One turn moves every row onto another: examples first, then more rows asked:
vit: [ 35  23  15   8  -2  12  22  38  17  13  16  52  -2   2  -4  10  -7  -9
   0   4 -16 -19 -10  33 -19   8  23]
ramov: [ 17  13  33  -9  -4  -3  -6  43  22  -1  27  36 -19   0 -43  -6  -6  -6
 -10  -5 -13 -13   0  17  -3   5  16]
difad: [ 12   5  15  18 -23   8  21  37  23  22   7  29 -13 -20 -42   3 -11 -27
   9  -5 -17 -16   3   8  11   0 -16]
lobeb: [  0   2  15  14 -34  -2  19  36   0  14   9  24 -10 -35 -19   7  10  16
  -2  -2 -28 -12   1  14   0  -2   6]
megef: [-12 -12  13 -13 -31   4  29  51   3  10  10  18 -14 -22   1   9  15  -3
  -4  -3  -8   2  13  15   1   1   6]
mufev: [  1 -18  26  -4 -23   8  21  40  23  12  18  31  -5  -6 -16  -9  -4 -28
   2  -1   5  -4  -3  11  18  -3 -22]
pemiz: [ 16  18  10 -27  -3   1  32   9  10  37  19  18 -11  -2 -20  21   4   6
  -3 -17  -2  -2   1  24   5  -3 -10]
siti: [ 20   1   6  14  11   4  26  16   4   3  -5  22  -7   2 -14  19   1  10
 -13 -19   7   7   1  16  12  11  -8]
Vobop: [ 25  17  34  13 -17  11  21  31  15  -2   2  35 -13  11 -17   7   3 -22
   1  -3  -7  -3 -27  22   0   7  35]
kapef: [ 15   3  22  14   1  -2  26   0  18  28  36  33 -10 -21 -22 -12  -7 -10
   4   2  13 -20  -1   8   5   6   1]
lolaf: [ 19 -10   4  -7  -7   7  37  17   2  23  -4  18 -14 -11  -1  -9  -5  -3
  24  -1  -9 -14   8  -1  12  -4 -10]
Seba: [-11  15  15  25 -26  -1  30  15   4  26   6  24 -24 -18 -13  -4  18   9
  -6  -7  -1 -18  11  10 -14  16  21]
renu: [ -8  13  28  16 -23   7   8  29  18  22  36  37 -20 -25 -20  -5  13   5
 -20 -14  -5  -6   5  11  -6   1   2]
ris: [  5  17   6   6 -18  -7  25  32  -7   7   6  13 -15  16 -29 -10  -1 -21
  -7 -26   6   1  -8  17   7  12 -14]
deleg: [  4  -3  10  10   9  10  36  20  28  25  14  29 -18 -12 -11   6  -6 -27
   0   1  20 -17  24   7  -4  15  -1]
Piv: [ -8  12  10  -4  -8 -15  18  13  10  20  13   4   0   1 -21  16  -2 -26
 -17  -1  15 -13  -7  19  -1 -12   1]
fose: [ 27  15  14 -16  -1  12  22  37   7  -2  22  29  -8   5   5   0  -9 -30
  -6  -5  -2  -9 -15  21 -16   3  31]
Fifi: [ 26  16  13  10   2  18  20  42   6  13  -3  48 -10  16  11   0   7 -21
   7  -2  -4   5  -2  24   4  -6  27]
Zoduz: [ 23  32  16  -4 -13  17  13  21  10  30   7  39  -8   7  -2  -4   2 -21
   1  -9 -15 -10 -18  21  -3 -18  32]
sonu: [ 10  17   5 -10  15  -7   9  24   5  21   7  30 -21  10  -6 -15   0  -4
   2   5   3 -23  23  14 -14   2  33]
gis: [  7  16  11   1   4  -7  10  20   8  27   8  46 -10   9 -13 -19   4   4
  -7  -3  10 -21  14  28  -9  16  38]
suf: [  9   5  28 -14   0   5   0  57  32   0  17  39 -21  10 -31   6  -3 -13
 -12  -2  -5  -9  15  21  -7  11  10]
semaz: [  8  -7   6   3 -27  14  41  11  10  35 -10  36  -2 -13 -14  -8  -1  -3
   5 -17   1 -14   0  19  15  19   1]
Geki: [ -5   6  18  10  -4   8  16  50  12   9  30  24 -34 -19  -7   3  13 -10
  -7  -7  -3   4  28   1  -7  -2  -3]
ziri: [ 11  11  10  25   5 -22  27  33   5  22  14  32   1   1 -25  22   6  -8
   4  14   9  -4   9  35   9   2  -8]
mudab: [  7  18  11   3 -13  -4  20  34  13  28   7  31 -11  23 -15   5   3   3
   4  -2 -10 -17   0  24  -7  -4 -38]
Ninez: [ 24  19  34 -12 -10  12  26  40  24  14  10  34 -20  18  -3  17   7 -22
  16  12 -14  -8 -12  22  -8  -8  20]
zulo: [  8  -8  22 -24 -16  -3   9  39   4   8 -16  29  -8   9 -13  -3   9   5
   7   2 -12   0   1  21  19  -6  27]
vomad: [ -9   0  20   2 -12  -6  33  27  -2  19  21  19 -30  -8  10  -8  22   8
   9   8   5  -8  18   6 -10   2   9]
sasab: [ 12   9  15 -14 -21   0  11  37   9  22 -23  31 -11   1 -30   6   6   5
   8  -3 -25 -10   5  24  13  -2  32]

difad goes to lolaf
renu goes to megef
And these:
zulo goes to gis
ris goes to siti
vit goes to Ninez

